Where one turn sends some rows of the set: a few examples, then the rows asked:
nom: [ -3.6  -0.4  15.4 -14.3  29.7  16.1   1.3   8.3  14.3 -15.1   0.6  13.1
  -5.0 -13.5  10.2  24.1  22.0   0.5  15.3]
Legib: [ -7.2 -17.8  14.9  -9.8  25.0  13.8 -27.9  -6.4 -12.2 -12.5  -4.7  -1.8
  -2.3   9.3  17.2 -10.6  12.5 -16.8 -13.0]
Dunef: [ 15.8 -12.1  14.8   1.3  12.8  -0.5 -14.5 -14.7  15.1  -8.1  -2.7  -6.7
  -6.2   2.6   5.8   1.8  -1.0   2.0 -45.7]
Bir: [ -7.3   6.9  27.2   2.7   7.3  22.5 -15.9 -17.7  -3.3 -13.6 -18.1   8.2
  13.7  12.6   6.7 -10.6   3.4  13.6 -11.2]
Leliv: [ 19.3  -2.7  13.6   0.3  22.4   3.6  24.7   3.0  20.2  -6.4  -3.5   1.2
 -10.4   7.6 -25.1  15.0 -16.9  11.6   3.4]
fakoz: [  5.4  -5.0  32.8  -5.8 -16.1  20.5 -13.3 -21.8  30.4 -21.4   5.0  17.1
  -1.7  13.5   6.6   2.5   4.4   0.7  -3.5]
forip: [ 28.9   3.4  -0.1   3.3  -4.0  18.6  -2.5   0.8  -9.0  19.2 -26.3   1.7
  -8.5  -3.5  -3.4   9.6   7.2 -13.3   1.9]
guluz: [ -4.1  -2.8  13.1 -11.1  -9.3  -1.8  -5.0   1.0  12.4 -30.2  16.7   6.6
  -4.1 -16.7   9.1  18.3   0.9 -16.7   1.1]
kis: [ 14.5 -19.1  17.9  -9.0  15.4  17.3  -4.2   1.0  15.5  -7.4 -36.8  23.2
 -14.5   4.3 -20.6  21.6  12.9 -14.4   6.3]
keb: [  3.3 -19.6  10.5  -6.8  17.3  16.1   1.4   4.1  17.1 -28.2 -28.4   6.6
 -11.6  -1.3 -15.2  33.9  18.4 -10.2   1.6]
Suni: [ -0.4  -8.9  -2.5 -18.8  19.4  11.5   4.2 -19.2  21.0   0.9 -14.7   2.4
 -32.4   6.1 -12.5   6.1  24.7  -5.0   9.6]
buvob: [ 30.1 -15.0  16.1   2.8  32.3   0.8   8.1 -23.3  -4.3 -15.4 -11.7   2.6
   0.2   2.1 -32.0  -0.6  -4.3  -7.8 -14.9]
Lefos: [ 15.8 -14.3  26.0 -12.9  16.4   1.7   0.3  13.9 -14.9   1.2  -9.0 -14.5
  -2.8  26.8 -14.4   6.5   5.0 -14.3  -1.8]
lames: [ -9.9 -18.4  21.2 -25.7  21.3  27.9   0.1 -16.3  16.3 -26.2  16.0  10.6
   4.6  13.6   1.8   8.8  -2.3  -2.3  11.8]
gumod: [ 14.4   2.8 -19.3   2.7  11.9   6.3   8.6  -8.1  19.3  11.9  -7.1  -7.4
 -17.6   2.5  -2.6   9.7 -11.1 -14.6   9.6]
kab: [-11.5 -16.6  30.1  -7.8  27.6  19.7   2.0 -18.8  13.0 -22.3  13.8   2.2
   2.8  -1.7  10.8  29.3   5.3  -9.7  -9.1]
sal: [  4.6   0.9 -16.2  -3.4  11.1  20.4 -19.9 -10.5   6.3  -4.7   2.6   4.6
 -10.9   7.8   0.9   3.8   3.9  -4.2  32.7]
kepeb: [ 19.4 -19.2  22.1   4.0  10.9   0.4  -5.6 -15.6   9.3   0.2  -1.8  13.8
  -4.0  -8.2 -12.0   6.5  -6.3  -3.1 -42.0]
bopuv: [ 29.5  -5.3  16.1  -5.8 -13.1  17.2   3.8 -22.3   9.0  -6.2   3.1   3.9
   3.8   3.3  13.5 -19.4   4.4  12.4 -13.1]
lavu: [  3.8 -27.5  27.5  -3.8  -2.4  22.1  -4.0  -1.5 -26.5  -9.4  -2.0 -11.5
   0.8  11.8   5.6 -11.9  -7.4  -6.2  -3.8]
duna: [ 29.9 -41.0  26.6   5.5  10.1   7.0 -18.4  -7.2   6.3  -0.5  -3.0 -17.3
  -5.5   7.2  -7.1   7.8 -11.3  -0.4  -8.7]
pubi: [ 33.0  -1.4  14.4   6.9   5.3   6.5  -4.0  13.6  -8.1  15.6 -21.4   8.1
 -10.0  -2.2   9.3   7.1   0.5  -6.9 -11.5]
fikib: [  8.1 -11.9  26.5   1.8  -5.3  10.8  12.2 -31.1  -1.3  -8.6  26.8  -1.4
   2.7   5.3   2.5 -11.6  -2.2   8.8  -5.2]
Mivo: [-11.1  -7.8   5.2   1.5  18.0  17.8 -18.7 -22.0  -9.5 -28.1  -1.7  -3.8
   2.6  -4.6  11.1  -5.4  22.8 -16.2 -12.2]
vasir: [ -5.2 -24.8  -4.4  11.4 -14.0  17.0  -3.8 -14.9  13.7 -25.3  -6.2  15.8
 -17.3  -7.6  -3.6   9.9   6.7 -19.8  12.3]
Tikif: [ 13.8   7.5  14.1  -0.9  13.5  17.7   2.9  -8.4  13.7  -7.9   2.3   7.3
 -12.4   1.6   4.2   5.8  -2.9  -5.4  45.1]
keza: [ 33.5  -4.1   2.5  12.9  21.7  23.3  22.3  -2.7  -6.1  -6.6  -9.7  19.7
  -1.0   0.9  -3.5   4.1  -4.9 -25.3  -2.5]
tun: [  2.4  -8.9   3.2  20.6 -12.3  10.0  -5.3 -18.4  21.2 -31.8  -6.1  15.7
 -16.9  -1.2  14.7  -4.4   4.8 -11.6   5.5]
kitob: [ 26.6   2.4  20.9 -19.4  20.4  12.6   5.1  -6.4 -10.4   0.1  -0.9 -24.8
  11.3  12.4 -12.8  -6.9  -4.7  -7.5  -1.8]
lod: [ 14.4  -6.3  18.9   7.0  16.4   7.3  20.6  -9.6  22.2 -17.3 -17.7  13.7
 -13.7 -16.3 -26.3   1.7 -18.9  -7.1   3.2]

nom -> buvob
Lefos -> kab
Now these:
kis -> Dunef
keza -> Bir
lames -> Leliv
forip -> Legib

Where one turn sends some rows of the set: a few examples, then the rows asked:
L: [ -0.4 -20.2  -0.5   5.9   5.3  -8.7   0.6 -14.8  17.0  34.4 -15.7  11.2
 -13.8 -13.6 -14.7   9.2  -8.4 -25.2]
X: [  7.7 -10.7  28.3   1.6  -1.5  -0.4  -2.7  -9.6  -4.7  -4.3   6.9 -41.2
 -26.8 -13.3 -22.9   7.8  25.9   1.6]
W: [ 13.8 -24.6  -6.0  11.9  -5.3 -11.3   3.8  -6.2  11.2  35.5 -19.5   7.6
 -20.7  -8.7  -6.4   9.2  -4.1 -30.4]
Y: [-28.0 -22.3   3.8 -13.7  -6.0  11.8   5.7   1.1 -15.6   3.8 -20.3  -0.8
  -0.9 -13.4   6.3  20.2  -2.6  -3.1]
P: [ -4.4 -27.0  -7.5  -2.6 -23.5  10.4   7.0  13.5 -20.2   5.0 -26.8  -6.7
 -14.1  -4.9  15.2  22.0   6.7 -12.0]
Z: [ -2.4 -16.0 -19.8   7.9 -22.8  17.5  -5.4   5.3  -2.6   4.7 -25.6  -2.2
 -25.8  -5.3 -11.4  27.0  11.8 -14.5]
K: [ 27.4 -26.5  -8.7  14.4 -19.7  -3.6   8.4   3.7   6.2  26.6 -27.5   3.5
 -14.7 -12.9   1.3  15.1   2.1 -17.3]
F: [  4.7  -2.8  20.7  -5.2   1.0  -1.8  -5.8  -7.7 -10.2 -17.7  14.9 -33.3
 -19.6 -16.5  -8.6  -2.9  13.7  -2.1]
V: [ -4.7 -27.2   8.7  -2.0   7.3 -12.7   8.8 -11.1   6.7  34.5 -15.6   9.2
  -5.1 -14.8   0.0   6.1 -12.8 -22.4]
E: [ -8.2 -21.8  10.2  -2.4   5.5  -0.3   7.0 -14.3  12.2  25.0 -18.9  10.9
   7.1 -25.1  -7.9  13.0 -12.3  -3.5]
G: [  4.1 -13.4  32.6  -2.2   0.4  -1.7  -0.5  -9.2  -8.8  -3.6   7.9 -41.7
 -22.6 -14.3 -17.0   6.9  23.3   2.6]
S: [ 12.4  -5.2  19.2  -3.1  -3.9  -3.7  -4.0  -1.7 -14.2 -17.7  12.4 -36.3
 -21.4 -14.3  -2.8  -2.3  16.0  -4.9]
R: [  8.6  -0.3  16.6  -0.6  -1.3  -0.1 -10.2  -7.9  -4.9 -18.4  13.7 -33.3
 -24.9 -15.3 -16.0  -0.1  16.5  -3.6]
M: [  9.1 -33.3   9.8  -0.8  -8.0  -7.7  16.2   0.9  -4.3  25.5 -22.8   4.0
   3.4 -18.8  16.5   9.8  -9.0  -9.4]
B: [ 10.4 -16.0  31.2  -1.4  -4.3  -3.3   1.7  -5.1 -12.8  -3.8   5.8 -43.4
 -24.0 -12.3 -10.6   6.5  25.6   0.3]
Q: [ 13.8 -13.9  26.3   3.2  -7.0  -1.5  -1.6  -5.8  -8.5  -3.7   5.6 -43.0
 -28.8 -11.2 -17.0   7.4  28.3  -1.0]
A: [  9.7 -16.6  -8.3  13.0  -6.0   3.3  -2.0 -12.4  23.2  25.2 -22.5  10.5
 -11.6 -18.9 -23.9  18.1  -1.3 -11.4]
N: [-26.6 -11.4  -8.5  -3.0  -5.9  20.0  -6.3  -7.3   3.0   3.9 -20.4   3.0
 -12.2 -13.0 -19.7  25.8   3.0  -4.9]
D: [ 10.4 -31.0   2.6   4.3  -2.4 -15.5  11.4  -2.2   1.2  34.8 -19.3   6.1
 -11.9  -9.9   8.6   5.6  -8.1 -28.4]
J: [ 15.8  -3.4  14.0   1.8  -6.8  -1.6  -7.4  -3.2  -9.5 -18.4  11.6 -35.7
 -27.5 -12.7  -9.4  -1.1  19.2  -6.5]

B -> Q
Y -> P
Now these:
L -> V
S -> J
A -> E

Where one turn sends some rows of the set: a few examples, then the rows asked:
Bolir: [ -6.6  -5.5  12.6   0.1   0.0 -15.7  16.0  23.1  16.1 -10.9 -20.8  -9.9
 -39.1   7.5  16.3 -14.5   8.3 -20.0]
pekav: [ -5.2 -23.3   4.1   2.8  -3.7  -7.9  14.4  18.6  28.4 -17.2 -20.7  -3.5
 -26.1  15.5  24.4  -8.7  -2.6 -10.3]
Seb: [  5.9 -19.4  -3.1 -14.4   0.5   4.0  10.2  13.2  25.3 -14.5  16.6   5.3
 -40.8 -31.0   0.0  -7.9  15.3  20.5]
gosi: [  4.6 -17.5  -5.8 -22.0   0.2  -1.1  11.6   6.0  16.6 -10.5  24.8  10.7
 -21.4 -28.0 -11.9  -6.1  10.7  18.1]
belo: [  4.9  24.0  -6.1 -15.6 -26.3 -13.6   6.5  -0.3   9.5 -11.5  -7.1  22.6
   5.9   3.2  15.6 -22.7  28.0   9.8]
zuf: [  5.8  22.5   0.5 -23.4 -14.2 -18.6  10.5  -2.4  10.6 -15.4 -18.1  15.0
  11.4   9.3  14.5  -9.7  25.4  11.6]
vute: [ -4.2  -8.3  20.1  -0.8   2.7  -3.2  23.1  16.4  19.6 -20.1 -20.5 -10.4
 -34.6   8.0  18.9  -4.1  13.4 -18.8]
sug: [ 11.9 -19.2  -8.2 -25.8  -4.3  -2.3   7.3  15.0  22.6  -8.9  15.8   9.2
 -33.1 -24.7   1.5  -4.9  12.3  29.4]
kek: [  3.5  25.6   1.4 -16.6 -15.0 -16.1  12.2 -12.1   5.8 -18.8  -9.7  13.8
  12.0   0.9  12.3 -21.0  18.2   6.8]
nif: [  3.2 -16.3  -4.3 -20.7   9.6   2.0  15.6  11.5  19.8 -11.0  25.6   7.7
 -29.0 -30.2   3.5 -10.9  22.6  20.6]
mol: [  0.4 -11.1  -5.3 -19.7   1.8  -1.9  17.5   6.5  15.3 -14.3  20.2   4.3
 -30.3 -38.6  -8.6 -11.9  20.3  13.0]
rud: [ -9.4  -9.7   4.8   5.2  -9.0 -17.3  16.9  19.7  23.7 -13.4 -27.0  -1.2
 -29.6  18.3  25.2  -9.8   7.4 -11.6]
Tif: [  9.8  14.7   2.2 -22.2 -16.0 -11.9  22.0   0.9  20.8 -20.9 -14.0  21.3
  15.3   0.2  25.9  -8.4  21.2  18.3]
vudib: [  8.3  15.5  -1.0 -12.6 -14.2 -17.8  16.0  -8.2   3.1 -20.9  -4.3  14.7
  16.6   5.7  21.1 -12.0  21.0  15.1]
Gopok: [  7.5 -18.3 -11.3 -22.1   2.6  -6.7  19.3  -4.0  17.7 -13.6  25.8   6.3
 -30.3 -24.3 -10.9 -12.8  12.9  10.1]
sar: [  1.9  29.4   2.0 -20.1 -17.8 -19.6  10.7  -9.0  10.8  -4.5  -7.5  11.8
   5.1   4.4  17.3  -7.1  22.7  12.2]
zezuz: [ 10.4  16.0   1.1 -20.8 -18.6 -15.1  19.4  -6.5  13.6 -22.0  -2.0  25.3
  12.8  -1.0  15.4 -17.7  19.4  20.6]
lafa: [ -0.9 -10.7   4.5   3.0   4.1 -11.0  13.1  22.2  15.9  -8.7 -22.8  -0.2
 -38.2  14.0  24.9  -7.7   8.4 -16.9]
mot: [ -1.9 -12.5  11.3   2.9   7.6  -9.8  18.4  24.4  29.6 -15.5 -19.1  -9.4
 -31.9   6.1  16.8  -5.8   8.5 -19.5]
panar: [  7.0 -20.3  -9.8  -9.9  -9.7   1.4  14.6  11.9  14.5 -18.2  26.0   9.7
 -28.0 -29.8  -7.1 -17.3  18.5  10.5]
Zala: [ -4.7  -6.1  13.3   7.8  -7.4  -5.4  14.9  29.9  24.0 -17.5 -17.0  -6.3
 -31.9   7.4  23.3 -17.6  19.6 -18.2]

panar -> Zala
kek -> mol
rud -> zezuz
Now these:
vudib -> nif
pekav -> Tif
vute -> sar
gosi -> mot

Where one turn sends some rows of the set: a few examples, then the rows asked:
Zifeg: [ 20.7  14.7  -7.7  32.4 -13.3   4.9   9.0  18.1   5.7  -1.3 -10.1 -22.6]
rifo: [ 12.4 -43.4   0.8  10.0  -1.5   5.3   1.9   7.1  -2.3  -4.7 -12.1  -4.8]
vub: [  0.6 -16.1   1.7  16.5  -1.7  -1.2 -29.8  22.5 -10.0   4.5  15.8   0.1]
Som: [ 22.1 -36.3  -1.8  14.0  -2.9   0.2  10.3  17.6 -10.0   3.6  14.5  -6.4]
lud: [  9.3   8.2  -1.3  15.7  -9.7   9.9 -34.7  26.0   7.1   5.1  -1.9   1.8]
moz: [ 18.0  -4.3  15.9  -1.1  -2.1 -23.0   7.2 -14.2   1.1   5.5  -3.8   8.8]
Falu: [  0.1 -23.7 -10.9  13.8  -4.2   5.5   8.6   1.5  -2.6 -14.7   8.3 -22.3]
koza: [  5.5   8.5  -1.8  27.3 -14.8  -7.3 -24.6  28.6 -17.1   3.6  -4.0   5.6]
Nule: [ 13.6   2.4  12.2  -3.6   2.9 -12.7   6.5 -10.5  15.2  11.0  11.1   0.6]
funa: [  8.5 -12.7   3.6   7.1  -6.3   4.7 -39.3   2.8   0.9 -11.9   5.4  -6.3]
kud: [  6.6  13.7  -5.8  12.0 -20.7  10.9   6.4  30.2   9.1   1.4 -18.0  -2.5]
kan: [ 24.2  20.2   5.0  21.3 -20.9   2.7  -0.4  19.4   7.6  -2.1 -18.3 -18.7]
gorof: [ 19.4   4.6   3.8   4.8   8.1 -23.1 -19.4  -0.3 -13.7  -0.3  17.5  -4.5]
Gadim: [ 24.4 -31.3  -5.1   0.0  -6.1  13.6   1.6   0.8   8.9 -10.3   9.4 -12.7]
Limak: [  3.4  -4.0   6.8  -1.2  -0.7 -18.7  16.0  -1.7   0.5  11.4   7.5  13.2]
biba: [ 13.4  12.2  -0.4  18.5 -19.5  -2.3 -33.8   9.5  -5.8 -13.4 -14.9  -1.0]
pav: [ 14.3  19.8  -0.3  35.2  -3.9   8.7   5.9   5.3  -3.3 -20.7  -4.9  -6.6]
depog: [ 10.3  -0.8  -2.3  19.1  -1.3  24.3   0.9  14.7   9.8 -12.5 -19.5  16.6]
Dapi: [ 13.1 -33.8   3.2  25.4   3.0  12.5  -6.0   0.1   1.9  10.9  -3.1  13.1]
sobu: [ 31.6  -4.4   3.0  29.8 -10.9   5.7   1.7  22.5   5.0   8.6 -30.8  -5.2]
sinok: [ 12.1  28.9 -10.0   3.7  -6.7 -14.6 -16.6   2.9  -3.6   0.2   3.8   2.5]
Fis: [ 29.0   0.4  13.2  40.4   6.8   7.0   0.3  22.1  -3.2   4.5 -12.4   7.9]
panuk: [  1.6 -41.2   3.5   4.4  -7.0  -1.8   1.5   9.1  -8.4   1.7   2.6  -5.4]
Gupi: [ 24.4 -29.6   8.2  25.3   3.3  -2.7   0.4   4.1  -2.7   0.1   4.9 -27.3]
fadir: [  6.8   0.9 -15.5  17.7 -18.2  13.6  10.2  20.2   6.1  -6.5 -26.6   0.3]
dizos: [ 26.9  15.7   1.7  11.1  -0.4 -19.5 -21.1  13.0  -6.9  16.5  -3.7  10.0]
Voz: [ -1.1 -14.4 -10.0  20.1  -5.7  14.6  -0.9 -16.7   2.9 -14.0   5.2  -0.8]
kop: [ 19.1 -33.4  13.8  13.1  -7.3 -10.2  -4.6  -2.5 -10.4  -2.7   2.6 -22.4]
vosen: [  3.1 -25.9   2.0   2.6  -7.2   3.8  -1.6  -1.1   3.0  -6.9  14.9 -25.5]
Bomo: [  9.4  16.3   9.3  -0.9   2.3 -10.0  15.2   9.2  12.1   8.9   4.0  10.0]
Gis: [  3.3  -0.6  -8.5 -11.3   3.6 -10.2 -18.3  -1.0  -5.0  -9.1   9.9   9.2]
mis: [ 11.9  10.7  -9.2  -5.0  -4.5  -6.8 -19.5  11.9   1.2   8.2 -10.4  22.9]
Loda: [ 26.9 -27.4  -2.9  13.6 -12.3  -5.5   7.5  -4.0 -14.6 -18.2   5.3 -15.2]
Non: [ 31.8   5.3  -8.4  29.2 -23.7  -2.5  14.7  24.1 -10.1   2.2 -13.1  -1.4]
rak: [  4.7 -13.0   2.9  19.1 -11.6 -12.8 -29.7   5.7 -23.8 -13.2   2.3  -3.1]
fek: [ 24.3  16.0  18.8  -0.5   1.4 -14.7   6.0  -2.7  12.7   2.6  -7.5   5.1]
Runi: [ 29.2   1.6 -10.6  15.5 -16.9  16.3   8.2  29.9  12.8   9.4  -9.6   1.5]
pulu: [ 14.2   9.5  12.3   1.5  -2.3 -19.8  15.5   4.8  -1.9   3.4 -11.8  17.5]
Kas: [ 18.3 -12.6   5.0  -4.9  10.1 -16.3 -22.1   9.1  -8.2   8.0   2.8  15.6]
gete: [ 33.4   9.9  -9.9  15.2 -26.2   9.4   5.4   8.8   8.3 -11.2 -19.2  -8.2]
pom: [ 22.5   5.1   6.3  21.4 -20.8  -2.0   4.0  29.7  -3.3   6.3 -30.2   0.1]
lel: [ 17.2 -14.1   5.4  42.0   0.9  -2.9  -1.1 -10.5 -10.5   3.0  11.3 -10.5]

Gis -> mis
vub -> koza
Now these:
rifo -> sobu
vosen -> kud
lel -> pav
Limak -> pulu
Non -> Loda

